In the data rows, the value 500 means zero.
Here are some points, one per row:
(596 289 382 340 664 328 177 664 544 811 430 406 188 637 443 366 514 453 657 290 705 614 339 396 523 221 385 326 603 464 489 730)
(564 426 625 501 420 409 480 509 505 547 465 391 720 446 658 682 639 330 548 382 585 525 656 481 646 713 524 543 553 537 720 575)
(432 321 423 495 361 534 413 544 530 478 413 454 438 458 693 396 381 397 447 304 541 589 553 577 534 611 540 413 375 547 623 363)
(630 617 428 281 332 410 551 653 555 511 581 457 354 783 621 502 621 606 436 618 614 343 351 702 310 310 570 466 596 581 575 529)
(870 384 862 369 314 517 570 529 535 376 577 761 258 593 577 577 591 527 565 432 560 302 356 556 524 526 451 485 436 542 669 430)
(595 325 560 477 315 418 519 306 305 441 468 535 529 487 610 709 256 386 293 502 675 831 576 281 426 740 523 454 285 868 749 213)
(457 355 463 348 414 595 364 701 439 714 509 180 279 488 405 716 387 651 545 455 567 595 385 413 434 451 509 343 552 561 401 768)
(735 460 641 157 432 536 578 497 649 558 598 533 193 733 549 754 467 598 709 560 315 525 383 325 574 428 442 450 222 252 640 543)
(790 615 714 371 561 605 539 545 289 470 441 434 539 713 699 583 422 469 405 624 460 285 455 415 549 487 504 444 343 488 727 319)
(624 835 403 233 528 426 654 663 625 333 572 566 321 809 690 732 254 476 329 636 301 208 402 295 475 592 524 550 344 631 708 438)
(485 462 404 656 414 644 593 499 527 268 341 470 720 365 327 401 256 123 234 454 464 699 582 356 592 739 548 413 476 432 476 363)
(449 29 687 617 309 373 398 419 492 685 429 455 608 470 672 527 398 468 533 500 583 507 499 411 340 519 568 569 519 592 543 673)
(879 326 745 482 348 453 591 507 609 197 431 429 517 371 401 644 481 360 648 745 575 768 457 244 393 417 494 415 371 680 395 354)
(450 481 653 446 429 667 424 349 519 703 160 783 536 724 721 659 302 515 428 530 254 712 375 566 604 484 735 449 424 475 661 347)
(629 314 597 113 547 359 390 587 727 721 269 489 376 610 451 136 502 577 429 662 515 512 615 753 313 374 490 84 537 310 329 650)
(659 420 694 737 328 405 553 245 363 582 561 548 447 363 543 678 460 571 347 449 385 532 457 497 248 550 640 219 254 678 574 377)
(629 431 538 487 352 587 537 627 551 441 567 444 402 460 623 495 608 389 294 468 483 572 436 323 302 539 279 455 392 330 749 398)
(539 503 559 446 344 539 396 425 493 441 405 460 522 663 580 250 567 394 228 664 396 538 445 565 516 558 546 555 215 516 712 362)
(518 392 782 405 603 458 549 427 621 602 647 567 391 422 460 838 522 648 798 316 310 606 167 556 518 310 439 467 320 569 555 387)
(728 141 484 538 295 471 422 522 520 590 427 671 612 452 506 620 489 221 637 480 564 560 263 513 335 601 279 452 333 540 773 426)
(450 100 544 576 657 620 403 513 572 440 357 715 375 569 476 550 435 666 494 626 393 681 471 662 158 372 633 302 537 563 502 641)
(497 546 175 485 513 443 590 566 726 417 260 583 345 455 362 209 526 585 191 660 466 616 570 332 653 481 429 351 474 283 607 528)
(632 667 368 519 406 624 532 457 376 571 754 95 563 134 231 333 289 225 420 704 647 803 643 510 249 702 335 689 569 561 476 577)
(437 842 561 454 514 476 551 480 471 372 349 894 999 672 712 149 411 502 0 697 512 642 619 339 710 334 542 558 335 616 507 74)
(315 396 523 532 363 468 282 409 566 635 581 609 594 443 568 328 543 712 786 465 490 381 657 737 390 420 465 433 602 455 431 645)
(739 446 321 321 459 347 395 719 360 468 260 773 140 681 522 486 454 719 731 676 391 398 453 548 281 304 369 577 210 447 652 527)
(687 645 364 264 420 560 488 777 422 693 621 141 365 835 392 577 516 608 621 429 556 714 177 542 252 474 648 529 615 692 709 843)
(676 451 606 471 418 664 446 589 636 343 590 539 473 709 499 761 423 578 474 480 524 623 318 620 190 373 552 586 702 516 570 492)
(415 581 679 384 506 612 513 498 495 531 197 600 559 413 638 528 457 489 376 675 335 435 576 457 467 376 423 300 405 441 575 236)
(392 635 454 313 428 597 319 602 590 508 298 667 533 453 460 460 408 564 268 678 498 705 276 738 271 196 435 206 536 584 526 435)
(699 364 550 524 482 355 693 746 414 392 427 521 448 349 728 567 477 327 444 465 457 562 434 561 760 453 451 361 521 634 546 458)
(762 535 730 306 343 407 736 729 440 400 706 399 434 474 705 654 509 452 792 586 525 466 517 337 542 419 317 43 496 706 571 675)
(379 123 364 324 421 502 258 478 467 534 317 305 471 421 55 214 463 552 208 660 449 642 420 503 274 419 305 524 402 290 495 720)
(549 272 696 829 538 364 175 310 430 409 410 616 569 405 555 711 521 362 525 490 618 364 538 372 705 563 462 508 468 560 615 293)
(554 363 649 627 428 516 554 477 305 526 482 469 527 580 523 625 354 296 410 725 486 740 578 390 206 623 483 441 408 682 659 345)
(398 418 269 840 569 275 384 414 180 504 534 598 487 356 542 694 410 425 628 203 620 645 596 436 762 740 399 694 627 533 557 430)
(447 485 463 432 547 381 562 485 649 716 632 300 313 558 647 678 522 417 562 710 568 270 560 502 539 263 763 404 642 619 517 560)
(496 371 591 540 275 501 729 483 341 552 436 96 609 418 627 573 471 319 353 346 725 399 636 461 424 536 511 142 488 646 417 476)
(758 651 698 319 477 316 507 774 500 320 309 940 326 633 368 760 535 425 319 588 313 386 517 739 458 276 533 458 488 433 610 306)
(777 295 502 417 436 518 441 531 607 659 391 429 346 573 542 513 559 576 491 649 635 567 424 620 619 575 485 544 549 393 677 515)
(729 622 608 245 472 670 551 653 531 460 424 485 333 658 346 336 500 617 436 594 373 412 522 385 367 279 325 384 505 593 633 595)
(626 240 586 749 422 508 500 657 421 391 663 95 511 442 455 702 516 193 463 493 654 433 578 677 397 842 594 570 350 666 535 601)
(767 807 514 482 324 730 557 504 481 368 485 855 877 343 377 285 350 530 9 769 180 558 448 251 690 416 459 635 4 657 607 253)
(573 244 228 319 360 618 289 507 374 415 221 483 530 406 547 610 515 572 560 434 432 377 490 592 622 496 373 589 637 245 638 325)
(783 0 468 780 406 474 717 354 475 468 675 61 583 398 234 580 335 353 621 234 836 517 475 396 469 695 759 70 319 679 471 380)
(417 499 615 372 514 681 203 626 463 662 358 393 516 542 31 405 348 694 524 481 473 711 450 470 377 609 474 697 550 489 466 620)
(455 482 466 427 376 643 365 386 571 482 377 503 632 575 455 306 284 462 202 579 422 637 530 753 592 409 446 313 379 454 399 342)
(620 385 678 628 482 472 499 406 545 535 583 704 581 516 637 435 404 459 473 533 415 394 561 557 638 723 537 487 234 296 697 461)
(448 565 227 371 450 634 286 513 555 681 490 443 611 388 273 372 407 725 399 518 629 583 436 632 328 284 499 520 463 624 404 653)
(662 271 588 477 282 587 469 558 336 551 408 483 424 657 433 674 410 640 433 690 529 648 714 478 277 453 622 402 100 715 727 504)
(727 536 476 209 549 550 453 886 276 514 378 420 524 798 595 644 552 299 674 509 451 469 384 674 544 312 710 371 417 563 619 421)
(440 718 666 405 482 567 573 499 487 578 201 488 672 449 218 355 313 750 148 655 347 690 615 326 261 279 391 570 432 457 535 521)
(833 320 403 385 474 251 348 783 751 448 273 999 281 672 893 685 494 632 706 755 267 449 294 526 368 33 529 622 306 226 741 476)
(267 181 759 512 403 379 406 307 243 788 466 44 553 159 194 307 536 372 580 621 689 834 625 541 38 957 446 385 608 448 323 877)
(988 759 549 234 406 410 871 442 428 378 738 543 777 686 617 894 581 454 283 335 414 387 389 202 483 444 656 452 341 716 613 336)
(674 460 428 752 217 311 442 504 412 413 477 409 602 254 702 499 439 298 290 550 654 282 753 657 396 660 497 337 420 659 474 496)
(526 244 616 615 408 506 516 340 330 358 352 366 710 448 450 457 466 801 387 400 486 509 589 859 396 320 846 228 423 495 740 444)
(409 396 387 220 444 536 489 516 445 761 354 645 277 709 524 503 484 671 656 513 273 590 421 573 523 193 634 183 401 513 603 836)
(562 465 622 390 149 452 410 721 591 585 267 400 683 761 585 833 495 636 589 527 557 368 409 473 385 590 712 388 546 491 752 593)
(384 558 569 503 452 395 195 445 547 366 421 293 620 386 726 567 554 621 596 571 649 731 380 373 469 260 683 292 493 483 565 497)
(679 298 269 491 651 229 225 481 498 485 522 595 475 373 390 743 463 683 688 459 712 464 433 502 701 467 561 336 705 608 530 612)
(360 347 504 830 510 524 621 281 363 279 457 635 799 446 898 539 520 310 276 450 458 712 554 435 581 742 517 284 436 595 460 158)
(478 518 677 531 479 549 368 254 574 577 406 411 488 626 305 259 412 693 512 723 373 551 471 587 551 515 363 524 498 331 461 417)
(486 406 528 501 596 375 310 327 544 509 369 665 353 649 454 618 551 336 810 350 246 647 393 411 343 287 335 347 430 459 627 547)
(162 376 509 533 493 437 416 452 461 808 136 391 503 762 441 258 444 584 558 392 446 646 760 785 313 493 649 717 428 482 449 711)
(693 616 664 422 552 587 604 429 510 320 669 360 547 529 557 588 311 502 374 385 590 511 499 376 477 501 556 485 323 679 566 555)
These points spread out most along one direction. Where along it does each point below lie, from 0 to 99? The average is 50, and the first point in the table lies past the average. One standard deviation of the points above along it is 16.
(676 451 606 471 418 664 446 589 636 343 590 539 473 709 499 761 423 578 474 480 524 623 318 620 190 373 552 586 702 516 570 492) 58
(379 123 364 324 421 502 258 478 467 534 317 305 471 421 55 214 463 552 208 660 449 642 420 503 274 419 305 524 402 290 495 720) 40
(447 485 463 432 547 381 562 485 649 716 632 300 313 558 647 678 522 417 562 710 568 270 560 502 539 263 763 404 642 619 517 560) 54
(629 314 597 113 547 359 390 587 727 721 269 489 376 610 451 136 502 577 429 662 515 512 615 753 313 374 490 84 537 310 329 650) 59
(777 295 502 417 436 518 441 531 607 659 391 429 346 573 542 513 559 576 491 649 635 567 424 620 619 575 485 544 549 393 677 515) 53
(626 240 586 749 422 508 500 657 421 391 663 95 511 442 455 702 516 193 463 493 654 433 578 677 397 842 594 570 350 666 535 601) 22
(448 565 227 371 450 634 286 513 555 681 490 443 611 388 273 372 407 725 399 518 629 583 436 632 328 284 499 520 463 624 404 653) 47
(595 325 560 477 315 418 519 306 305 441 468 535 529 487 610 709 256 386 293 502 675 831 576 281 426 740 523 454 285 868 749 213) 34
(564 426 625 501 420 409 480 509 505 547 465 391 720 446 658 682 639 330 548 382 585 525 656 481 646 713 524 543 553 537 720 575) 38
(767 807 514 482 324 730 557 504 481 368 485 855 877 343 377 285 350 530 9 769 180 558 448 251 690 416 459 635 4 657 607 253) 61
(450 481 653 446 429 667 424 349 519 703 160 783 536 724 721 659 302 515 428 530 254 712 375 566 604 484 735 449 424 475 661 347) 63
